[[ 19.1 -34.1  10.2   0.7   1.4 -16.5  30.8  24.8]
 [ 40.2  36.8  25.3  57.3  24.0 -17.2  11.8 -16.8]]
|
[[ 24.8 -16.8]
 [ 30.8  11.8]
 [-16.5 -17.2]
 [  1.4  24.0]
 [  0.7  57.3]
 [ 10.2  25.3]
 [-34.1  36.8]
 [ 19.1  40.2]]

[[ 16.9  23.2  -3.0  35.2  49.3]
 [ 22.8 -28.1 -21.7 -29.9 -41.1]
 [  9.1  34.4  20.3  39.5  69.4]]
|
[[ 49.3 -41.1  69.4]
 [ 35.2 -29.9  39.5]
 [ -3.0 -21.7  20.3]
 [ 23.2 -28.1  34.4]
 [ 16.9  22.8   9.1]]

[[ -8.8   5.3   0.6  -8.6   1.1   9.7  55.1]
 [ -5.4   2.8   5.0  -3.0   4.0   3.6 -47.5]
 [ -4.2   3.4  -8.2  -1.1   0.7  -2.2 -12.1]
 [ -8.0   3.9   1.8  -8.0   1.0   3.4  54.6]
 [ -4.3   6.2 -10.5  -4.1  -1.1  -3.8  34.4]]
|
[[ 55.1 -47.5 -12.1  54.6  34.4]
 [  9.7   3.6  -2.2   3.4  -3.8]
 [  1.1   4.0   0.7   1.0  -1.1]
 [ -8.6  -3.0  -1.1  -8.0  -4.1]
 [  0.6   5.0  -8.2   1.8 -10.5]
 [  5.3   2.8   3.4   3.9   6.2]
 [ -8.8  -5.4  -4.2  -8.0  -4.3]]

[[  0.1 -40.8  -4.9  73.9 -54.3 -57.2 -36.1 -62.6  16.8 -40.6]
 [ 12.1  -2.5  21.6  25.7  -0.1   3.8   8.9  -4.6   9.8  -1.2]
 [ 11.2   3.2  20.2  13.1   7.4  11.4  13.4   4.6   6.3   4.4]
 [ 20.4  32.0  33.0 -36.3  39.8  49.4  35.1  50.9  -2.0  28.4]
 [  8.8  14.3  20.0  -6.5  23.2  27.0  23.3  20.3   1.9  16.5]]
|
[[-40.6  -1.2   4.4  28.4  16.5]
 [ 16.8   9.8   6.3  -2.0   1.9]
 [-62.6  -4.6   4.6  50.9  20.3]
 [-36.1   8.9  13.4  35.1  23.3]
 [-57.2   3.8  11.4  49.4  27.0]
 [-54.3  -0.1   7.4  39.8  23.2]
 [ 73.9  25.7  13.1 -36.3  -6.5]
 [ -4.9  21.6  20.2  33.0  20.0]
 [-40.8  -2.5   3.2  32.0  14.3]
 [  0.1  12.1  11.2  20.4   8.8]]

[[ 15.3  21.1  -9.2 -18.7   7.8 -15.6 -43.1]
 [  1.9 -60.5   8.7 -29.7   2.5   6.4   3.6]]
|
[[-43.1   3.6]
 [-15.6   6.4]
 [  7.8   2.5]
 [-18.7 -29.7]
 [ -9.2   8.7]
 [ 21.1 -60.5]
 [ 15.3   1.9]]

[[ 29.4   9.7  22.1]
 [ -0.3  18.8  22.1]
 [  5.2  22.5  28.2]
 [ -8.5  19.7  54.7]
 [-18.0  26.0  38.4]
 [-10.5  32.5  34.9]
 [-24.2  14.8  47.2]]
|
[[ 22.1  22.1  28.2  54.7  38.4  34.9  47.2]
 [  9.7  18.8  22.5  19.7  26.0  32.5  14.8]
 [ 29.4  -0.3   5.2  -8.5 -18.0 -10.5 -24.2]]

[[-43.4 -57.8 -16.9  13.1]
 [  2.0 -14.8  -7.6  25.0]
 [ -1.1 -19.6 -18.5   2.6]
 [-31.5 -52.8 -17.5  -2.8]
 [ 30.4  41.0 -14.7 -18.4]
 [-30.4 -37.6 -19.4   7.4]
 [-17.3  -7.8  -3.6  -0.4]
 [-20.8 -32.4 -17.3   8.3]]
|
[[ 13.1  25.0   2.6  -2.8 -18.4   7.4  -0.4   8.3]
 [-16.9  -7.6 -18.5 -17.5 -14.7 -19.4  -3.6 -17.3]
 [-57.8 -14.8 -19.6 -52.8  41.0 -37.6  -7.8 -32.4]
 [-43.4   2.0  -1.1 -31.5  30.4 -30.4 -17.3 -20.8]]

[[-55.8 -15.2]
 [  3.6  -5.2]
 [ -4.3 -25.1]
 [ 17.5  -7.8]
 [-42.2 -18.3]]
|
[[-15.2  -5.2 -25.1  -7.8 -18.3]
 [-55.8   3.6  -4.3  17.5 -42.2]]

[[-38.9  -8.2  18.9  17.0]
 [-39.2 -48.1  -5.8   1.1]
 [ 17.2 -11.2  -9.2 -25.4]
 [-26.8 -22.8   2.0   4.8]
 [ 22.9 -16.9 -12.4 -31.3]
 [  8.2  -4.7  -3.7 -20.2]
 [  8.6 -22.4   5.1 -18.7]
 [-42.3  35.5  28.2  38.6]
 [-52.3  -5.0 -10.8   8.5]
 [-56.9 -14.8   3.5  10.8]
 [ 63.4 -33.3 -24.2 -63.4]]
|
[[ 17.0   1.1 -25.4   4.8 -31.3 -20.2 -18.7  38.6   8.5  10.8 -63.4]
 [ 18.9  -5.8  -9.2   2.0 -12.4  -3.7   5.1  28.2 -10.8   3.5 -24.2]
 [ -8.2 -48.1 -11.2 -22.8 -16.9  -4.7 -22.4  35.5  -5.0 -14.8 -33.3]
 [-38.9 -39.2  17.2 -26.8  22.9   8.2   8.6 -42.3 -52.3 -56.9  63.4]]
